Two rows play each game, the first against the second. How much does the first row win by? 15 is about a draw, 30 a big win and 0 a big loss. Wins can go round in a circle: one row can beat a second, the second a third and the third the first. Each row has two weighted sums of its numbers, A and B, taken from their middle values. A row wins by its A times the other's B, less its B times the other's A.
c(-0.11, -0.02, -0.44, -0.12, -0.18, 0.04, 0.58, 1.11, 1.21, 0.01)
c(-1.62, 0.20, -0.25, -0.70, -0.88, -0.02, -1.08, 0.47, 1.26, -1.54) 13
c(-1.14, -0.28, 2.17, -0.08, -0.04, -0.03, -1.70, -0.56, 0.70, -1.52)
c(0.36, 0.96, 0.05, 1.56, -0.71, -0.08, 1.52, -0.02, -0.76, 0.12) 18
c(-1.26, -0.29, -1.51, -1.29, -0.29, -0.34, -0.26, 1.69, 1.54, -1.04)
c(1.05, 0.41, 0.06, -0.36, 1.64, 0.20, -1.42, -0.65, -0.17, 0.63) 15
c(0.27, -0.06, 0.96, 1.09, -0.02, -0.21, 0.22, -0.97, -1.46, 0.20)
c(0.60, -0.15, -0.31, 0.07, -0.74, -0.56, 0.90, 0.65, -0.11, 0.68) 12
c(0.03, -0.57, -1.06, -0.06, -0.85, 0.05, 0.69, 0.16, 0.88, -0.47)
c(-1.81, -0.06, -1.10, -0.94, -1.06, 0.00, -0.81, 2.17, 1.57, -1.42) 18
c(-1.30, -0.28, -1.22, -0.44, -0.72, 0.05, 0.37, 1.31, 1.57, -1.56)
c(-1.99, 0.36, -1.26, -1.16, 0.06, -0.07, -0.34, 1.76, 1.53, -0.80) 16
c(-1.92, 0.29, -1.30, -0.43, -0.43, 0.14, -0.06, 1.09, 1.48, -0.73)
c(1.00, 0.26, 0.47, 0.12, 1.65, 0.19, -0.74, -0.91, -0.76, 0.90) 15
c(0.36, -0.31, -0.66, 0.12, 0.41, -0.29, 0.83, 0.65, 0.07, -0.03)
c(-0.46, 0.89, 0.93, 0.86, 0.56, 0.11, 0.36, -0.03, -1.37, 0.20) 17
c(1.12, 0.06, 0.20, 0.62, 0.20, -0.42, 1.08, 0.01, -0.51, 0.95)
c(1.19, -0.63, -1.07, 0.21, -1.03, 0.21, 0.85, 0.14, 0.74, -0.19) 20
c(1.01, 0.09, 0.63, 0.64, -0.53, -0.09, 1.06, 1.01, -1.16, 1.21)
c(0.96, -1.07, -0.62, 0.47, 0.14, 0.02, 0.85, 0.01, 0.44, 1.10) 19
c(-1.34, 0.20, -1.02, -1.58, -1.05, -0.03, -0.10, 1.78, 1.76, -1.24)
c(-1.53, -0.73, -1.11, -1.69, -0.27, -0.06, -0.54, 1.11, 1.40, -0.42) 16
c(1.31, 0.05, 0.45, 1.07, -0.88, -0.11, 1.29, -0.90, -1.28, 0.75)
c(-0.37, -0.23, -1.25, -0.25, -0.23, -0.02, 0.51, 0.38, 0.43, -0.66) 19
c(0.90, 0.18, -0.01, 0.92, -1.48, -0.17, 1.29, -0.05, -1.36, 1.17)
c(0.55, 0.97, -0.32, 0.89, -0.35, -0.17, 1.37, 0.16, 0.04, 0.30) 12
c(-0.60, -0.88, -1.28, -0.97, -0.51, -0.35, -0.02, 0.95, 1.29, -1.95)
c(-1.34, -0.67, 0.22, -0.88, -0.18, -0.38, -1.18, -0.63, 1.18, -1.58) 23
c(0.35, 0.43, 1.39, 0.39, 1.22, 0.19, -1.80, -1.36, 0.34, -0.67)
c(-0.69, -0.06, -1.09, -0.43, 0.05, 0.09, 0.73, 0.95, 0.86, -0.11) 16
c(-0.44, -1.00, -1.69, -1.13, -0.31, 0.15, 0.01, 0.83, 0.88, -0.58)
c(1.79, -0.87, -0.37, -0.11, -0.27, -0.29, 1.37, 0.11, -0.26, 0.99) 13
c(0.37, 0.08, 0.64, -0.47, 2.01, -0.22, -1.84, -0.71, -0.04, -0.08)
c(-1.01, -0.09, 2.09, 0.37, -0.77, 0.08, -1.46, -0.57, 0.57, -2.05) 23
c(1.47, -0.74, 0.91, 0.19, 0.90, -0.05, 1.10, -0.76, -1.96, 1.37)
c(-0.02, 0.70, 0.68, 1.14, -1.10, 0.26, 1.52, -0.33, -1.50, 0.95) 23
c(-0.17, 0.64, 0.64, 0.93, 1.02, 0.22, -0.09, -0.78, -0.87, 0.55)
c(2.34, -0.36, -0.41, 0.76, -0.98, -0.14, 1.39, -0.36, -0.24, 1.01) 18
c(0.69, -0.08, 0.85, 0.20, 1.05, 0.24, 0.27, -1.48, -1.27, 0.84)
c(0.49, 0.30, 0.77, 0.45, 0.34, -0.43, 1.22, 0.24, -1.76, 0.88) 15
c(0.31, 0.21, 1.17, 1.40, 0.58, 0.49, 0.53, -1.73, -1.11, 0.77)
c(-0.62, -0.35, -0.51, -0.20, -0.27, -0.07, 0.68, 0.31, 0.53, -0.09) 15
c(0.19, -0.50, 0.09, 0.31, 1.10, 0.24, -0.65, -1.04, -0.89, 0.77)
c(0.64, -0.16, 0.88, 0.90, 0.15, 0.41, 0.91, -0.62, -1.40, 0.90) 14
c(1.39, -0.28, -0.28, 1.43, -1.67, -0.25, 1.28, -0.44, -0.78, 0.63)
c(-0.48, -0.87, -1.09, -0.91, -0.40, -0.01, 0.02, 1.43, 1.25, -0.46) 21
c(0.81, 0.62, 0.48, -0.64, 2.37, -0.07, -1.76, -1.39, -0.18, 0.38)
c(-1.88, -0.63, 1.69, -0.50, -0.05, 0.09, -1.54, -0.63, 0.66, -1.18) 23
c(-0.40, 0.05, -0.92, -0.20, -0.24, 0.30, 0.52, 2.16, 1.09, -1.23)
c(-0.47, 0.78, 0.43, 0.71, 0.06, 0.51, 0.14, 0.55, -1.16, 0.07) 17
c(0.16, -0.81, -0.94, -0.75, 0.15, -0.02, 0.53, 0.35, 0.48, 0.44)
c(0.29, 0.10, 1.00, 0.35, 1.01, 0.15, 0.26, -1.27, -1.67, 1.08) 14
c(0.60, -0.43, -0.12, 0.07, -0.12, -0.46, 0.95, 0.48, -1.09, 0.35)
c(0.32, 0.97, 1.11, 0.79, -0.04, 0.41, 0.80, -0.43, -1.59, 0.89) 19
c(-1.93, 0.57, -1.46, -0.96, -0.61, -0.03, -0.18, 1.48, 1.59, -1.30)
c(1.39, 0.34, 0.27, -0.13, 2.58, 0.06, -1.26, -1.18, 0.30, -0.42) 14
c(-1.92, -0.99, 0.70, -1.00, -0.96, -0.12, -1.83, 0.21, 0.80, -1.37)
c(0.10, -0.64, -1.05, -0.58, 0.73, -0.11, 0.82, 1.12, 0.53, -0.56) 11
c(0.27, 0.95, 0.38, 1.11, -0.89, 0.27, 1.50, 0.00, -1.37, 0.43)
c(0.19, 0.42, 1.59, -0.35, 2.40, -0.01, -1.86, -0.26, -0.02, 0.12) 10
c(-1.32, 0.24, -1.67, -0.75, -0.24, -0.01, -0.25, 1.22, 1.80, -1.26)
c(-1.82, -0.43, -1.15, -1.95, -0.19, -0.34, -0.83, 1.05, 1.19, -0.78) 19
c(0.46, 0.11, -0.69, 0.42, 0.50, -0.06, 1.24, 0.21, -0.04, 0.93)
c(-1.41, 0.03, -0.94, -1.53, -1.25, -0.23, -0.64, 2.58, 1.59, -1.15) 15
c(0.90, 0.83, 0.60, 0.73, 0.61, 0.16, 0.15, -1.11, -1.19, 0.02)
c(-2.02, 0.44, -1.06, -0.44, -1.87, 0.03, 0.05, 1.38, 1.27, -1.14) 15
c(-0.55, -0.77, -1.16, -0.79, -0.99, 0.00, 0.78, 1.46, 1.05, 0.04)
c(0.22, 0.08, -0.99, -0.64, -0.49, 0.36, 0.71, -0.01, 0.75, 0.20) 13
c(0.67, -1.27, -0.34, -0.43, 0.74, -0.23, 1.00, 0.53, 0.35, 0.02)
c(0.85, 0.04, 0.85, -0.26, 1.20, -0.13, 0.41, -0.26, -1.75, 1.40) 19
c(-0.58, -0.72, -1.12, -0.87, -0.52, -0.20, -0.10, 1.67, 1.31, -1.14)
c(0.61, 0.93, -0.02, -0.33, 3.35, 0.21, -1.40, -0.24, 0.11, 0.80) 17
c(0.37, -0.05, 0.80, 0.17, 1.24, 0.19, -1.60, -0.62, 0.15, -0.12)
c(1.02, -0.21, 0.89, 0.34, 0.08, 0.04, 1.38, 0.02, -1.63, 0.89) 19
c(0.91, 0.27, -0.01, 0.00, 1.54, -0.14, -1.62, 0.04, -0.05, 0.05)
c(1.96, -0.06, 0.68, 0.31, -1.08, -0.07, 1.23, -1.19, -1.98, 1.00) 20
c(0.93, 0.01, 0.11, 0.59, -1.14, -0.11, 1.32, 0.54, -1.18, 0.93)
c(1.28, -0.79, -0.79, 0.32, -0.27, -0.12, 1.17, -0.85, 0.15, 0.71) 16
c(0.22, -0.75, -1.09, -0.19, -0.74, 0.15, 0.61, 0.51, 1.17, -0.41)
c(-2.05, -0.30, -0.87, -1.30, -0.81, -0.20, -0.87, 0.87, 1.49, -0.55) 13
c(-0.79, -0.56, -1.12, -1.06, -0.27, 0.19, 0.07, -0.40, 1.18, -0.72)
c(0.00, 0.64, 0.86, 1.17, 0.20, 0.37, 0.46, -0.97, -1.24, 0.23) 16
c(0.51, 0.93, 0.91, -0.12, 2.30, 0.02, -1.69, -0.71, -0.02, -0.52)
c(0.68, 0.42, 0.02, 0.20, 2.58, 0.41, -0.85, -1.39, -0.25, 0.97) 14
c(0.47, 1.24, 0.34, 0.51, -0.84, 0.34, 1.33, -0.28, -1.39, 0.78)
c(1.22, 0.65, 0.09, -0.38, 2.18, -0.03, -1.08, -1.20, -0.58, 0.73) 10
c(0.39, 0.52, 0.90, 0.68, -0.91, 0.28, 1.42, -0.08, -1.49, 0.70)
c(-1.81, -0.55, -0.48, -1.50, -0.61, -0.37, -1.65, 1.65, 1.00, -1.33) 4
c(-1.15, -0.52, -0.72, -1.76, -1.56, -0.49, -0.99, 0.76, 1.04, -1.61)
c(-0.07, -0.21, -1.10, 0.44, -0.68, 0.20, 0.59, 0.19, 0.59, -0.04) 5
c(0.90, 0.27, -0.52, 1.30, -0.19, 0.20, 1.22, -0.43, -0.84, 0.74)
c(-1.82, -0.56, -0.47, -0.51, -2.19, -0.19, -1.29, 0.70, 1.48, -1.87) 23
c(0.79, -0.26, -0.54, -0.16, 0.17, -0.30, 0.32, 0.84, 0.31, -0.05)
c(0.24, -0.06, 0.77, -0.54, 2.17, -0.10, -1.97, 0.70, -0.01, 0.37) 19
c(-1.35, -0.15, -1.34, -0.31, -0.54, 0.08, 0.30, 0.58, 1.46, -0.85)
c(1.15, -0.26, 0.81, 0.31, -1.35, 0.03, 0.49, -0.21, -1.84, 0.05) 18
c(-0.05, -1.13, -0.94, -0.18, -0.68, 0.29, 0.35, 0.22, 0.81, -0.64)
c(0.72, -0.43, -0.18, 0.75, -0.94, 0.07, 1.22, 0.51, -1.22, 0.46) 14
c(0.75, -0.05, 0.18, 0.93, -1.31, -0.17, 1.12, -0.01, -1.51, 0.70)
c(1.40, -0.22, 0.83, 0.60, -0.32, -0.15, 1.56, -0.62, -1.22, 0.83) 12
c(1.35, -0.61, 0.55, 0.85, -0.72, 0.48, 1.15, -1.20, -1.64, 0.99)
c(-1.27, -0.54, 2.23, 0.21, 0.50, -0.01, -1.95, -0.78, 0.48, -1.51) 13
c(-0.52, -1.19, -0.79, 0.02, -0.33, -0.27, 0.67, -0.06, 0.58, 0.46)
c(1.71, -1.01, -0.54, -0.45, 0.07, -0.34, 0.98, 0.70, -0.14, 0.93) 19
c(1.32, 0.16, -0.03, 0.79, 0.43, -0.08, 1.50, -1.05, -0.76, 1.70)
c(0.38, 0.02, -1.07, 0.62, -0.85, 0.11, 0.76, -0.42, 1.18, -0.43) 26
c(1.08, 0.11, 0.79, 1.27, 0.01, 0.18, 0.66, -1.05, -1.52, 0.46)
c(-0.01, -0.25, -1.14, 0.09, -0.19, -0.03, 0.75, 0.70, 0.62, -0.31) 15
c(0.71, 0.36, 0.72, 0.69, 1.04, -0.21, -0.19, -1.54, -1.13, 0.43)
c(1.57, -0.27, -0.27, 0.80, -1.74, -0.19, 1.25, -1.21, -0.77, 1.77) 9
